[[  2   1  48  -4  -2 -16]
 [ 36   3   7  22   1  -7]
 [ 24   4 -12  -1   2   9]
 [-17  -8   3 -13  29 -67]
 [  5 -19   2 -21 -32 -54]
 [-10  -5   4   0 -35 -11]
 [-18 -21  -5 -12 -16 -40]
 [ 35 -33 -10   2  38   4]
 [ -1 -17  51  39  48  39]
 [-21  -9  29 -18 -12 -26]
 [-27  -9   7  20  33 -26]
 [-29  31  -3 -19  26  20]]
:
[[ 36   3   7  22   1  -7]
 [ 35 -33 -10   2  38   4]
 [ 24   4 -12  -1   2   9]
 [  5 -19   2 -21 -32 -54]
 [  2   1  48  -4  -2 -16]
 [ -1 -17  51  39  48  39]
 [-10  -5   4   0 -35 -11]
 [-17  -8   3 -13  29 -67]
 [-18 -21  -5 -12 -16 -40]
 [-21  -9  29 -18 -12 -26]
 [-27  -9   7  20  33 -26]
 [-29  31  -3 -19  26  20]]

[[-50   8  11  44 -21]
 [-16   2  -8 -43 -21]
 [-36  -1 -12 -29   3]
 [-33  -1   5  16   9]
 [ 14   2   7 -37   6]
 [-29 -11 -13   5   5]
 [ 31  -3  -2 -71   8]]
:
[[ 31  -3  -2 -71   8]
 [ 14   2   7 -37   6]
 [-16   2  -8 -43 -21]
 [-29 -11 -13   5   5]
 [-33  -1   5  16   9]
 [-36  -1 -12 -29   3]
 [-50   8  11  44 -21]]

[[  4  52  39  58  62  57  68 -46]
 [  0  53  36  58  58  57  63 -50]
 [  3  53  37  57  61  58  66 -47]]
:
[[  4  52  39  58  62  57  68 -46]
 [  3  53  37  57  61  58  66 -47]
 [  0  53  36  58  58  57  63 -50]]

[[ 13 -26 -37   4]
 [  2  -4  -8  -4]
 [  8 -26   6 -51]
 [ 19 -39 -44  15]]
:
[[ 19 -39 -44  15]
 [ 13 -26 -37   4]
 [  8 -26   6 -51]
 [  2  -4  -8  -4]]

[[-16 -50 -31  29  61 -72 -11 -31]
 [-36  -8  -4 -43  44  22  32 -58]
 [-24   4  -8  20  26   3 -32  63]
 [-21 -24   5 -11  10  -9  -3 -16]
 [ 16  59 -33  11  13 -18  25  24]
 [ 33  40  22 -47  10  26  13   6]
 [ 50 -16  28  51 -51 -20 -20  -7]
 [-30  19  -2   2  -5   2  -9 -13]]
:
[[ 50 -16  28  51 -51 -20 -20  -7]
 [ 33  40  22 -47  10  26  13   6]
 [ 16  59 -33  11  13 -18  25  24]
 [-16 -50 -31  29  61 -72 -11 -31]
 [-21 -24   5 -11  10  -9  -3 -16]
 [-24   4  -8  20  26   3 -32  63]
 [-30  19  -2   2  -5   2  -9 -13]
 [-36  -8  -4 -43  44  22  32 -58]]

[[ 19 -36 -36  -7  22  22  -3 -10  -1  10  -4 -23 -11  14  33  14]
 [ 31  32  -8 -49 -31  11  57  33 -14 -50 -33  12  38  15 -10 -16]
 [-20 -15  12  38  28 -19 -52 -26  28  52  21 -31 -39 -18  23  38]]
:
[[ 31  32  -8 -49 -31  11  57  33 -14 -50 -33  12  38  15 -10 -16]
 [ 19 -36 -36  -7  22  22  -3 -10  -1  10  -4 -23 -11  14  33  14]
 [-20 -15  12  38  28 -19 -52 -26  28  52  21 -31 -39 -18  23  38]]

[[ -9   3  33]
 [ 27   8  -2]
 [-24 -39  46]
 [ 32  -3 -32]
 [ 43 -70  51]]
:
[[ 43 -70  51]
 [ 32  -3 -32]
 [ 27   8  -2]
 [ -9   3  33]
 [-24 -39  46]]

[[ -2 -59   2]
 [ 11  21   4]
 [  2 -28   1]]
:
[[ 11  21   4]
 [  2 -28   1]
 [ -2 -59   2]]
---
[[-14  -6  62 -15 -13 -48 -52  59  23  22]
 [ 60  59 -18  65  48 -62 -71 -23 -47 -46]]
:
[[ 22 -14  -6  62 -15 -13 -48 -52  59  23]
 [-46  60  59 -18  65  48 -62 -71 -23 -47]]

[[-15 -53   2  21]
 [-19 -41  -9  24]]
:
[[ 21 -15 -53   2]
 [ 24 -19 -41  -9]]

[[ 47 -21  22   1 -10]
 [  5   5  -4  25  -4]
 [ -7 -10   9   5 -15]
 [ 42  22 -16   5  16]
 [  3  10  33  -8 -23]
 [ 18  -9  -8  10  -2]
 [ 56 -25  -8   1   9]
 [-36   3  -8  -9 -18]
 [  1  -6  -2   9 -10]]
:
[[-10  47 -21  22   1]
 [ -4   5   5  -4  25]
 [-15  -7 -10   9   5]
 [ 16  42  22 -16   5]
 [-23   3  10  33  -8]
 [ -2  18  -9  -8  10]
 [  9  56 -25  -8   1]
 [-18 -36   3  -8  -9]
 [-10   1  -6  -2   9]]

[[ 43  39 -16  -1 -34  19  40]
 [ 16   7  24 -55  53  17 -11]
 [ 28  32  20 -54  39 -14 -11]
 [ 20  25  32 -57  38  -9 -12]
 [-32 -24  51  26 -14 -24  24]
 [ 20  24  24 -50  41 -16 -20]
 [-37   5 -49  17 -30 -24 -52]
 [ -9 -47 -19  26  25  49   7]
 [ -3 -49 -13  20  35  58  15]
 [-33 -24  42  29 -19 -22  24]
 [ 41  36 -18   1 -35  21  40]
 [ 37  35 -24   6 -40  19  36]]
:
[[ 40  43  39 -16  -1 -34  19]
 [-11  16   7  24 -55  53  17]
 [-11  28  32  20 -54  39 -14]
 [-12  20  25  32 -57  38  -9]
 [ 24 -32 -24  51  26 -14 -24]
 [-20  20  24  24 -50  41 -16]
 [-52 -37   5 -49  17 -30 -24]
 [  7  -9 -47 -19  26  25  49]
 [ 15  -3 -49 -13  20  35  58]
 [ 24 -33 -24  42  29 -19 -22]
 [ 40  41  36 -18   1 -35  21]
 [ 36  37  35 -24   6 -40  19]]

[[ 23  49 -10  37 -35]
 [ 17 -20  29  -1 -15]
 [-26 -49  -7 -31  48]
 [  3 -38  32  -2  -9]
 [-31 -43 -11 -53  46]
 [ 22  51   2  33 -35]
 [-29  14 -46 -34  29]
 [  9 -46  42 -11 -13]
 [ 26  10  20  13 -17]
 [ 33  -5  20  26 -19]
 [-33 -47  -8 -34  50]
 [-26  43 -36 -13  12]]
:
[[-35  23  49 -10  37]
 [-15  17 -20  29  -1]
 [ 48 -26 -49  -7 -31]
 [ -9   3 -38  32  -2]
 [ 46 -31 -43 -11 -53]
 [-35  22  51   2  33]
 [ 29 -29  14 -46 -34]
 [-13   9 -46  42 -11]
 [-17  26  10  20  13]
 [-19  33  -5  20  26]
 [ 50 -33 -47  -8 -34]
 [ 12 -26  43 -36 -13]]

[[ -4 -11   2 -19  22  49  -1  27  -3 -18  21 -47]
 [-33  -2  28  -5 -41  -7   4 -47  56 -22  16 -19]
 [  1 -19 -11 -38 -23 -15 -32  16 -51 -37 -54  14]]
:
[[-47  -4 -11   2 -19  22  49  -1  27  -3 -18  21]
 [-19 -33  -2  28  -5 -41  -7   4 -47  56 -22  16]
 [ 14   1 -19 -11 -38 -23 -15 -32  16 -51 -37 -54]]

[[ 28  36 -12  -9  55  22]
 [ 29  30 -14  -7  43   8]
 [  6  20 -14  15  30  28]
 [ 30  14 -10  -9  47  10]
 [ 34  37  -7 -13  57  26]
 [ 57  32   5  25  42  23]
 [ 31  53 -28  -1  42  15]]
:
[[ 22  28  36 -12  -9  55]
 [  8  29  30 -14  -7  43]
 [ 28   6  20 -14  15  30]
 [ 10  30  14 -10  -9  47]
 [ 26  34  37  -7 -13  57]
 [ 23  57  32   5  25  42]
 [ 15  31  53 -28  -1  42]]
